In the data rows, 500 means zero.
Here are some points:
493 & 487 & 552 & 492 & 381 & 523 & 591 & 662 \\
495 & 467 & 554 & 450 & 374 & 382 & 618 & 675 \\
523 & 837 & 926 & 100 & 302 & 299 & 387 & 753 \\
506 & 370 & 378 & 626 & 732 & 373 & 331 & 181 \\
378 & 682 & 774 & 243 & 318 & 312 & 397 & 602 \\
617 & 455 & 453 & 588 & 509 & 606 & 516 & 513 \\
404 & 545 & 556 & 483 & 450 & 473 & 372 & 363 \\
818 & 499 & 509 & 616 & 438 & 737 & 574 & 630 \\
261 & 411 & 448 & 500 & 436 & 346 & 513 & 587 \\
207 & 815 & 245 & 197 & 352 & 300 & 265 & 208 \\
196 & 438 & 474 & 547 & 429 & 637 & 722 & 700 \\
274 & 480 & 524 & 507 & 432 & 472 & 502 & 552 \\
767 & 381 & 438 & 514 & 457 & 366 & 686 & 657 \\
545 & 347 & 358 & 594 & 552 & 543 & 814 & 670 \\
283 & 532 & 576 & 423 & 399 & 368 & 417 & 517 \\
514 & 382 & 392 & 668 & 714 & 641 & 462 & 336 \\
694 & 613 & 694 & 305 & 331 & 321 & 411 & 627 \\
947 & 343 & 331 & 616 & 687 & 628 & 623 & 548 \\
660 & 592 & 704 & 273 & 326 & 297 & 414 & 634 \\
528 & 625 & 688 & 298 & 336 & 311 & 361 & 389 \\
441 & 340 & 346 & 611 & 554 & 643 & 999 & 703 \\
235 & 735 & 746 & 278 & 316 & 395 & 394 & 595 \\
812 & 639 & 717 & 284 & 335 & 312 & 388 & 538 \\
494 & 457 & 500 & 563 & 505 & 467 & 429 & 352 \\
681 & 677 & 779 & 289 & 318 & 354 & 469 & 711 \\
612 & 466 & 493 & 483 & 441 & 315 & 348 & 304 \\
459 & 490 & 524 & 523 & 463 & 508 & 436 & 443 \\
Here are 20 more points, each followed by its number:
299 & 448 & 508 & 634 & 525 & 699 & 589 & 559 \\ 0
506 & 418 & 440 & 623 & 571 & 674 & 553 & 501 \\ 1
278 & 535 & 555 & 564 & 453 & 705 & 466 & 534 \\ 2
737 & 355 & 361 & 622 & 736 & 372 & 386 & 260 \\ 3
459 & 360 & 373 & 667 & 794 & 386 & 375 & 182 \\ 4
605 & 382 & 371 & 588 & 568 & 462 & 599 & 573 \\ 5
605 & 496 & 537 & 598 & 493 & 684 & 493 & 522 \\ 6
485 & 815 & 614 & 264 & 285 & 559 & 347 & 620 \\ 7
563 & 680 & 657 & 377 & 369 & 462 & 374 & 511 \\ 8
534 & 370 & 372 & 650 & 774 & 381 & 322 & 137 \\ 9
422 & 782 & 802 & 199 & 319 & 321 & 390 & 612 \\ 10
451 & 710 & 721 & 308 & 342 & 372 & 376 & 553 \\ 11
419 & 505 & 558 & 512 & 404 & 649 & 554 & 626 \\ 12
409 & 692 & 695 & 444 & 391 & 721 & 404 & 614 \\ 13
394 & 800 & 813 & 196 & 356 & 249 & 375 & 422 \\ 14
590 & 445 & 468 & 562 & 434 & 699 & 842 & 738 \\ 15
400 & 525 & 591 & 436 & 387 & 358 & 432 & 512 \\ 16
603 & 382 & 389 & 615 & 614 & 616 & 579 & 505 \\ 17
370 & 345 & 354 & 637 & 640 & 682 & 820 & 610 \\ 18
470 & 768 & 680 & 195 & 336 & 291 & 308 & 338 \\ 19
Which of these numbered points is nearest to each point below, ignoring the 2 directions in which the first points spread most? Its number follows each.
420 & 801 & 697 & 318 & 334 & 658 & 401 & 618 \\ > 13
532 & 695 & 364 & 441 & 413 & 682 & 325 & 408 \\ > 7
562 & 869 & 094 & 242 & 366 & 342 & 270 & 260 \\ > 19
194 & 355 & 322 & 648 & 668 & 680 & 743 & 577 \\ > 18
219 & 687 & 686 & 447 & 323 & 716 & 472 & 669 \\ > 2
808 & 519 & 564 & 435 & 434 & 335 & 356 & 328 \\ > 3
367 & 415 & 444 & 594 & 529 & 648 & 580 & 545 \\ > 12
492 & 383 & 397 & 535 & 506 & 341 & 455 & 510 \\ > 5
518 & 412 & 436 & 657 & 613 & 707 & 580 & 505 \\ > 1
302 & 649 & 604 & 394 & 380 & 491 & 357 & 428 \\ > 1
